In the rows, zero is written as 128.
runs of hidden systems
path 1, sido (9 x 26)
[[ 89 134 127 161 156 111 127 129 144 135 145 135 101 125 106 149 102  76
  110 159  39 111 172 123 145 101]
 [119 136 114 105 159 162  90 119  95 135 163 148 104 115  65 111 123 108
  105  84  67 120 136  70 106 148]
 [102 121 115 116 118 154  66 108  99 116 119 156 144 159  94  85  87 159
  127  96 171 174 161 106 123 173]
 [ 95 156 163 142 106 114  95 153 111 160 113 121 103 125 177 101  85 156
  137 140 145 182 142 185 132 175]
 [111 185  98 134 134 100 193 148 122 146 166 119  98 115 209 114 119 137
  134 137  93 144 152 145 106 131]
 [ 92 117  60 162 165 106 163 113 152 113 145 117 135 151 126 133 126  79
  115 141  75 134 187  99 139 113]
 [115 112 120 148 141 147  59 119 105 126 110 120  90 126  75 145 119  83
   99 128  59 134 141  77 137 154]
 [122 171 134  99 101 155  85 117  68 130 118 174 120 128 100  99  94 173
   97 108 129 142 132  78 107 166]
 [ 62 151 146 105 121 112 117 145 112 151 131 157 159 147 146 101  61 175
  140 138 176 166 167 167 139 145]]
path 2, dibel (9 x 26)
[[ 91 130  50 128 127 130  90  94  98  88 110 111 140 159 138 139 102 147
  134 138 150 169 173  78 120 165]
 [ 95 174 132 188 128 120  72  81 138 125 134 154  90 119 105 107  87 142
  117 161  91 125 171 168 105 131]
 [116 166 156 122 147 153 143 186 107 148 186 162  95 122 145  63  85 130
  124  95  97 155 154 124 125 146]
 [119  84  77 108 128 134 119 102 125 130 144 119 124 167 131 104 124  99
  145  56 140 186 165 104 103 176]
 [144 135 107 204 123 139  49  95 128 106  93  94  84 123 128 100 138 129
  123 141 124 161 134 147 121 173]
 [135 193 160 155  85 133 143 151  95 117 118 173  89 134 177  96  72 159
  100 149 111 156 149 111 116 138]
 [ 61 125  84 114 142 105 155 129 114 159 134 141 155 161 133 105  92 111
  102 117 106 176 193 102 140 154]
 [100 129  82 151 171 151  47 101 123  95 164  98  84 119 102 137 107 114
  164 123  96 139 164 123 110 152]
 [167 165 160 163 107 158 105 106 126 123 150 180  78 125 111  61 109 141
  109  92 108 136 137 129  87 144]]
path 3, Sot (9 x 26)
[[151 143  89 120 130 157  88 135  89  68  99  93 135 115 134 168 148 168
  141 163 160 112  96  67 137 133]
 [115 152 194 136 109 123 125 120 151 109 130 187 137 129 104 143  72 155
  138 167 142  89 141 163 129  69]
 [ 91 100 138  83 180 109 164 183 142 188 167  99 157 109 128 134 151  97
  142 116 113 118 117 163 160 120]
 [183  84 105 105 103 140 125  91 140  93 136 104  95 139 147 170 162 105
  173  78 150 129 101 110  82 132]
 [172 135 159 185 114 140 114 122 145 123  80 137 156 128  99  73 165 155
   95 147 171 117  98 156 148 125]
 [113 127 177 103 105 124 160 211  93 141 100 137 136 137 168 155  92 119
  105 157 112 145 126  93 176 123]
 [102 123  81  92 119  79 155  59 144 138 117 122 157 133 121 203 145 127
  136 144 128  92 129 128 101 101]
 [151 124 119 154 187 172  83 150 145  70 162 101 126  98  92 128 151 136
  167 148 144  87 109 130 147 102]
 [149 102 225 104  97 138 136 151 142 159 143 182 108 138 107 115  98 104
  126  86 124 126 117 154 123 111]]
path 4, Sot (9 x 26)
[[151  97 156 141  72  91 151  84 151 165  53 143 164 151 111 131 164 120
   86 130 154 123 100 152 131 121]
 [132 138 118 115 142 144 132 193  91 103  94  90 159 109 146 164 147 146
  117 180 141 112  92  77 181 121]
 [122 121 160 103  95 110 135  90 151 101 128 170 133 139 110 205  88 128
  151 153 130  77 135 127 109  64]
 [112 103 135 106 198 131 126 156 153 157 158  99 175  97  81 122 177 123
  146 125 142  86  96 169 164 106]
 [183  81 171  86  96 155 128 151 131 103 146 130  95 140 147 159 121 108
  176  77 154 135  99 110 109 126]
 [153 115 144 139  96  98 153 101 153 165  70 127 183 136 122 102 180 152
  101 133 186 121  91 175 136 126]
 [142 125 142 131 120 141 143 207 104  90  92  93 130 124 183 171 125 130
  134 180 140 134 107  92 178 116]
 [125 124 147 122  97  85 161  72 160 136 109 155 138 131 107 196 128 114
  116 157 110  73 121 137 111  68]
 [130 102 117 114 201 157 123 171 137 116 156  98 168 105  79 131 174 114
  140 132 132  86  99 112 173 104]]
path 5, sido (9 x 26)
[[153 117 156 108  74 158 102 125 103  67 102 173 124 161 116 160  76 143
  131 124 157 130 133  62 121 119]
 [ 93 150 180 106 113  93 122 114 129 203 105 155 168 114 103 105 124 168
  100 139 153 115 108 196 134 129]
 [120 142 128  94 172 143 139 185 131 105 200 102 116 104 171 143 115 149
  200 131 151 117 122 155 130 110]
 [155 109 104 188 124 112 163  68 192 117 143 139 110 153 128 100 150  87
  133 101 116 132 160 165  93 111]
 [153  91 123 150 150 149 128 183 114 139  93  83 134 125 119 113 181  83
   90 122 102 147 101  85 181 151]
 [146 128 117  86  62 123 115  84  94 104  90 143 114 145 144 195 114 147
  129 122 143 126 112  74  88 134]
 [ 96 177 144 147 136 108 121 122 126 142  99 146 182 113 102 110 122 187
   99 192 156  96 120 163 155 105]
 [120 123 187  95 147 143 137 184 142 115 188 147 100 117 140 158  79 114
  181 123 118 108 134 147 135  87]
 [142 117  97 133 151 115 148  68 167 166 168 134 130 125  96  82 179 109
  127  67 119 119 130 165  85 135]]
path 6, pezon (9 x 26)
[[140 153 138 155  86 141  93 126 100 118 127 139  44 135 162 121  84 113
  122 110  80 172 151 107  94 169]
 [ 99 195  97 146 105  97 169 117  97 158 108 154 133 136 168  83 110 160
   77 144 107 158 159 117 115 154]
 [ 71 137  67 134 143 127  93 118 103  86 125 115 133 151 140 158  75 135
  139 163 121 157 186  83 137 144]
 [ 99 166 115 133 122 127  76  66 119 135 163 158  69 119 106 127  85 131
  132 108  79 130 165 135  69 147]
 [116 159 101 142 139 143 160 142 113 131 169 160 117 148 150  49  96 130
  112  87 109 176 179 103 113 157]
 [ 99 106  94 118  82 102 126 108 110 125  98 123 115 174 171 152  86 110
  128 115 129 193 172 100 115 167]
 [108 180  88 176 124 119  66  88  99 134 110 110  85 112 143 104 120 155
  109 148 102 156 145 139 101 182]
 [119 194 103 152 126 136 156 136 108  84 161 163  94 133 169 114  73 148
  123 151  92 136 178  88 111 116]
 [ 58 124  96 122 129  95 136  92 127 159 132 154 138 160 113 132  83  98
  102 123  84 155 197 115 123 140]]
path 7, Tol (9 x 26)
[[ 87 131 138 121 143 111 126 140 156  99 162 123 129 131 164 168  75 146
  199 163 163 124 159 184 130  93]
 [127 144 117 163 174 109 153 147 153 177 161  86 100  89 146  95 179 100
  124 126  76 123 121 186 131 134]
 [188 125  85 125 122 142 188 112 126 101 141 131 117 132 134 133 176 103
  110  94 101 107 111  57 100 114]
 [153  65 149 139  77 125  89  84 139 120  55 134 144 161  89 152 137 105
  111 117 156 139 115 117 132 138]
 [103 167 162 113 119 140  76 170  74 130  91 129 142 104 124 139  96 181
  111 180 143 124 108 114 160 142]
 [ 87 164 150 107 141 107 168 129 152 130 175 173 154 128 131 125  81 161
  157 152 146  99 156 178 121  78]
 [116  89 107 143 198 130 147 165 165 143 177  83 131 120 125 106 159  76
  156 105 109 135 141 161 155 126]
 [193 131 107 117 117 151 123 106 117 118 150 108  66 105 138 144 176 113
  139  81  97 113  87  95  76 145]
 [177 112 138 155  63 120 146  98 133 123  55 145 156 162 133 106 156 143
   91 122 179 146 105 120 125 136]]
path 8, Tol (9 x 26)
[[163 153 135 113 104 135 150  64 140 116 160 196 114 133  94 116 122 140
  123  89 116  91 130 115  67  97]
 [128  62 143 146 132 145 113 170 135 128  93 115 169 166 114  89 130  99
  122 108 172 178 138 126 184 154]
 [111 163 134  76 111 128  86 137  80 123 142 113  80 101 166 190  93 163
  165 139 120 124 112 117  98 146]
 [120 163 113 175 132  93 168  87 169 152 128 147 164 135 133  63 148 159
  110 142 157 125 145 196 116 117]
 [129  98 107 149 155 146 151 189 129  84 139  99 108 141 156 153 116  69
  134 144  84 141 155  71 165 112]
 [133 128 143  99 101 106 100  58 129 185 127 145  97 112  85 147 151 116
  111  86  87 104 104 145  73 144]
 [143 137 104 152 138 165 125 149 107  90 102 143 179 148 108  65 139 167
  100 132 183 145 130  83 160 139]
 [109 108 178 108  93 121 104 143 136 102 136 144  92 146 158 193  50 117
  179 140 134 137 152 145 123 108]
 [ 91 161 117 127 163  96 136 130 123 215 137 105 146  96 130  76 168 148
  104 127 115 134 117 190 131 159]]
path 9, moli (9 x 26)
[[142 115 116 153 159 180  65 152 120  49 121 110 147 130  99 129 122 153
  157 158 178 121 126  98 161 121]
 [126 127 230 117 102 122 116 155 143 153 135 160 101 115 121 152  86 120
  138 142 115 104 112 181 134  93]
 [127 131 114  68 160 119 199 159 126 175 169 120 167 114 147  98 173 141
  134  88 149 119 101 143 125 129]
 [157  83  84 148 115 128 108  94 156  70 117  81 118 152 162 164 147 116
  186 120 179 149 131 139 110 133]
 [176 157 166 190 104 121 125 117 140 150  91 125  85  97 122 118 170 115
   81 154  77 100  90 149 121 119]
 [130 147 114  97 128 127 209 171 105 111 120 150 177 137 149 145 131 143
  102 154 130 106 122  61 154  89]
 [ 91  83 114 110 150 118  73  90 154 111 117 116 178 138  70 173 127 133
  165 144 176 102 131 153 145 106]
 [154 150 177 130 158 171  77 177 116 126 170 112  71  78 120 114 131 135
  152 123 106 106  89 150 129 134]
 [160 117 162 100  89 118 216 142 152 129 152 174 139 158 167 115 117 125
  143  93 160 131 128 140 106  99]]
path 10, pezon (9 x 26)
[[107 128 122 137 192 144 158 201 127 124 136 113 182 117 109 106 145 121
  113 162 124 111 130 109 198 103]
 [133  86 140  59 109 126 107  95 128 121 130 134 129 130  92 215 127 113
  158 106 135  89 102 103 105 104]
 [155 129 156 154 149 152 103 119 147 149 136 144 148 116  71  44 163 146
  114  98 161 120 107 174 131 140]
 [152 103 172 100 107 139 171 204 130 103 135 121 124 143 193 154 106 122
  172 125 168 146 112 127 150 109]
 [115 115 117 139 118  70 139  79 160 180  88  94 160 120 125 153 182 128
  119 154 141 110 102 196 126 121]
 [168 136 112 164 183 177 110 172 129  72 150  90 109  95 120 127 162 121
  143 153 114  95 104 100 155 108]
 [150 114 184 104  87 110 179 108 152 146 121 186 134 138 103 164 121 100
  103 119 103  84 114 119 114  73]
 [104 102 134 108 173 141 109 172 115 170 115 109 190 124  79  83 162 131
  102 117 151 136 108 130 181 153]
 [167 113 147  80  93 148 104 125 118  82 130 121 114 124 149 189 121 158
  187 118 188 111  89 119 102 117]]
path 11, moli (9 x 26)
[[ 84 113 138 133 155 121  78  81 155 166 157 158 134 133  51  97 107 110
  126  98 110 125 162 174 116 132]
 [137 130 129 113 141 170 111 185  89 128 165 121  77 125 154  91 107 112
  137  78 100 177 139  91 123 176]
 [124 121 131 127  58  94 144  65 136 149 100 167 125 173 148 116 100 133
  116  95 152 170 158 147  84 149]
 [100 157  83 175 154 114 112 142 103 163  97  85 132 117 145  79 155 132
   83 153 104 169 139 132 155 179]
 [ 96 169 101 134 110 115 125 101 112  90 140 154  91 140 155 175  64 136
  135 162  89 128 179  91 101 113]
 [ 98 131 121 155 169 132 117 102 146 154 150 170 156 136  49  64 125 111
   87 111  98 116 165 132 137 121]
 [108  95 135  91 135 165  89 178  89 113 145 121 100 144 133 141  77  98
  148  95 111 173 152  75 141 162]
 [116 144 150 109  84 108  99  65 123 178 122 172 120 140 110 100 107 158
  117  86 146 149 136 166  75 161]
 [114 159  97 169 148 133 138 177 105 135 125  98 122 130 184  59 127 139
  114 136 129 189 153 133 152 176]]
path 12, dibel (9 x 26)
[[107 135 176 107 132 103 152 122 163 177 184 160 112 123 132 104 106 125
  157  95 124 122 140 208  97 113]
 [157 100 104 127 162 136 158 168 138 154 158  76 114 117 163  95 186  93
  144  78 123 154 109 141 129 158]
 [191  95 103 168  82 137 127  97 138  69  82 103  99 155 159 161 155 102
  133 126 141 143 117  91 111 132]
 [130 153 160 176  94 116 126 136 109 138  50 146 139 131 119 126 122 134
   56 188 104 125 123 107 165 119]
 [ 66 161 125  72 146 127 133 161  85 121 148 154 158 127 128 159  68 164
  129 162 126 117 152  89 147 111]
 [ 84 124  97 100 171 113 113  69 156 149 185 146 146 124  69 129 125 125
  153  97 120  99 156 159  96 115]
 [165 115 163 153 164 166  98 156 159 120 176 112  95 103 112  80 148 119
  166  95 140 121 107 183 124 129]
 [185 104 160 114  66 129 162 138 122 144 104 130 105 148 177 115 147 122
  125  81 156 166  96 126 104 156]
 [119 118  79 163 112  98 145 126 118 130  56  82 163 146 166 137 163 129
   95 170 147 160 127 113 160 150]]

runs to name
path 13 (2 x 26)
[[138 131 103 133 165 137 119  81 157  96 145 135 172 117  68 125 165 158
  143 140 166  68 111 139 119  84]
 [172  95 199 163 138 168 115 196 150  95 130 124 108 122 121 123 124  98
  145 136 132 120 105 139 168  98]]
	Tol
path 14 (2 x 26)
[[158  95 132 129 172 141 147 144 178  93 166 102 146 112 121 148 164 116
  184 133 160  82 104 161 139  77]
 [185  67 202 130 104 142 136 155 162 142 117 129 113 131 113 133 156  79
  135  93 134 120  86 152 140 110]]
	Sot
path 15 (2 x 26)
[[ 98 169 136 121 129  96 150  88 148 181 180 164 111 121 134  87 110 146
  134 102 113 127 154 195  79 129]
 [133 118  71 156 168 143 147 160 136 124 161  84 113 134 171  74 150 103
  145  97 124 179 155 129 135 165]]
	Sot
path 16 (2 x 26)
[[120 111 160 138 125  91 129  79 183 164 142 136 108 117  98 162 137  92
  139 128  94  88 126 197 102  89]
 [172 129 112 129 185 176 129 168 119 113 165 107 134  99  96  85 186 126
  125 102 120 102  92  95 143 128]]
	sido
path 17 (2 x 26)
[[101  94  89 160 159 126 167 137 155 130 136 133 166 169 115  74 124  83
  109 110 118 168 188 112 160 131]
 [119 115 110 105 130 153  62 112  98 116 148 112  65 122 115 167 104  96
  151  93  79 143 139  84  95 163]]
	Tol
path 18 (2 x 26)
[[134 124 163 119 158 126 162 195 151 145 177  95 100 100 180 138 135 110
  173 128 119 121 109 182 142 111]
 [171 112  66 147 135 115 186  72 167 115 150 118 119 138 136 126 185  93
  132  89 111 115 132 116  85 112]]
	sido
path 19 (2 x 26)
[[164 133 165  59  91 150 147 156  96 121 123 149 145 126 144 143 129 173
  141 105 184 116  76 100 117 124]
 [111 105 134 122 118  97 129 125 159 125 101 100 177 138 156 159 133 157
  171 161 211 127 115 195 149 110]]
	Tol
path 20 (2 x 26)
[[160  99 120 174 146 143 191 180 147 106 114 123 149 151 136  95 156  78
   92 131 106 139 135  86 176 109]
 [123  84 137  96 100 141  74 125  99 104  89 124 115 144 102 207 100 101
  132 133 116 130 123  65 139 136]]
	dibel
path 21 (2 x 26)
[[113 137 141 185 100 115 109 103 144 127 128 155  67 151 142 117  71  91
  119 128  73 165 190 144 107 139]
 [103 163 104 119 160 128 146 164  85 187 136 122 124 111 127  77 144 122
   73 112  69 151 132  97 141 171]]
	sido
path 22 (2 x 26)
[[114 152 198 126 102 122  96 157 120 143 103 135 133 114 150 127  93 178
  146 165 180 134 107 192 144 132]
 [ 98 165 103  86 125  79 202 130 122 183 152 121 135 117 190 129 141 147
  130 126 122 130 127 160 103 131]]
	dibel
path 23 (2 x 26)
[[ 97 148 151 144  77  97 116 134 111 127  90 132  92 141 185 172  66 129
  128 174 108 159 157 136 128 138]
 [ 63 176  93 135 155  87 154 105 123 185 137 144 158 119 114  99 126 139
   85 152  84 123 162 147 130 131]]
	Tol
path 24 (2 x 26)
[[156 121  80 100 107  99 174  68 132 159 134 115 113 128 145 149 183 110
  123  79 107 121 108 116  71 139]
 [158 105  89 186 110 140 100  93 129  81  58 110 152 153 107 120 160 127
   96 150 154 140 127  89 143 139]]
	Tol
path 25 (2 x 26)
[[141 162 115 164 112 109 116  58 154  92 105 141 143 122 112 153 139 169
  129 180 156  80 119 153 106  87]
 [112 142 206 127 138 117 172 190 148 163 148 158 139 115 134 116 102 120
  120 156 110 106 127 172 163  84]]
	dibel
path 26 (2 x 26)
[[144 123 160 118 135 174 147 212 101  91 148 152 114 139 138 122  86 107
  123 124 105 138 141  60 163 116]
 [ 99  92 101  80 110 119  95  68 110 152 103 144 155 157  73 144 127 118
  112  88 136 141 140  93 110 157]]
	dibel
path 27 (2 x 26)
[[ 74 137 144  52 134 109  95 139  89 201 143 116 118 103 124 149 112 141
  135 105 111 137 113 150 115 167]
 [128 174  64 150 159 138 137  96 139  88 166 132 151 127 135  76 141 184
  153 130 176 122 146 141 100 124]]
	Tol
path 28 (2 x 26)
[[158 114 145  73  69 143 142 124  92 129 115 164 127 157 139 128 113 141
  121  70 161 157 115  77  97 157]
 [ 97 141 102 147 119 103 111 103 128 125  76 111 185 142 138 121 132 178
  124 175 198 145 134 164 147 141]]
	Sot
path 29 (2 x 26)
[[ 94  65 140  66 161 133  99 147 127 164 154 109 135 126  80 167 128  79
  149  88 106 124 122 119 145 137]
 [158 163 113 117 145 162  74 103 110 114 154 122 116  96 104  95 158 185
  149 101 168 112  93 138  93 154]]
	Tol
path 30 (2 x 26)
[[140 126 109 153 121 109 115 107 127 164  75  94 168 122 128  87 191 158
  104 133 178 144  95 170 137 163]
 [139 158 124 146 114 140 146 160 113  56 115 128 116 130 175 179  95 145
  139 193 125 109 137  79 143  88]]
	Tol
path 31 (2 x 26)
[[186 137 146 175 108 123 202 163 141 148 110 122 100 123 176  96 173  94
   88 124  91 136 104 126 135 124]
 [123 118 114 132 111 109 157 146 108 129  57 110 169 136 136 170 152 117
   78 177 119 119 112  74 174 116]]
	pezon
path 32 (2 x 26)
[[110 157 115 131 144  97 163  90 136 182 146 152 122 112  90 123 152 102
   74 123  45  92 137 124 108 109]
 [131 102  77 111 156 175 116 141 102  69 143 134 151 156 102 121 118 124
  130 103 142 142 152  35 142 137]]
	moli
path 33 (2 x 26)
[[114 105 135 121 151 159  92 138 144  90 155 145 166 151 104  93  94 161
  179 110 213 145 149 157 141 127]
 [119 126 188 122 102 103 110 157 131 182 122 107  89 114 178 129 117 127
  148 126 134 159 110 208 127 157]]
	Sot
path 34 (2 x 26)
[[156 166 126 138 164 169 134 198  86 131 148 110 102  94 139  80 156 134
   98 118  90 132 101  82 146 154]
 [129 120 130  97  68 104 173  91 126 106  87 175 168 170 135 173 100 143
  114 140 161 117 138  89 115  93]]
	pezon
path 35 (2 x 26)
[[142 142 108 115 170 149 107 114 116 135 163 119 101  88  73 141 168 109
  112 110  61  77 101  90 110 120]
 [139 105 145  98 130 172 113 120 125  98 157 188 153 158  69  88 100 139
  137  73 168 129 143  95 118 124]]
	Sot
path 36 (2 x 26)
[[168 154 174 142  68 148 126 127 125  68 107 176 107 144 152 143  80 165
  140 151 164 124 128 112 114 101]
 [ 73 110 167 115 123  81 154 168 138 198 100 122 167 136 146 126 112 117
  112 150 135 148 135 185 170 130]]
	Tol
path 37 (2 x 26)
[[157  84 101 164  93 134 132 118 148  52  89 110 133 174 163 168 121 110
  154 146 171 154 147  96 136 115]
 [107 148 171 147 101  95  87 124 112 182  77 113  93 103 128 160 124 122
   93 171  78 125 110 159 138 145]]
	Tol
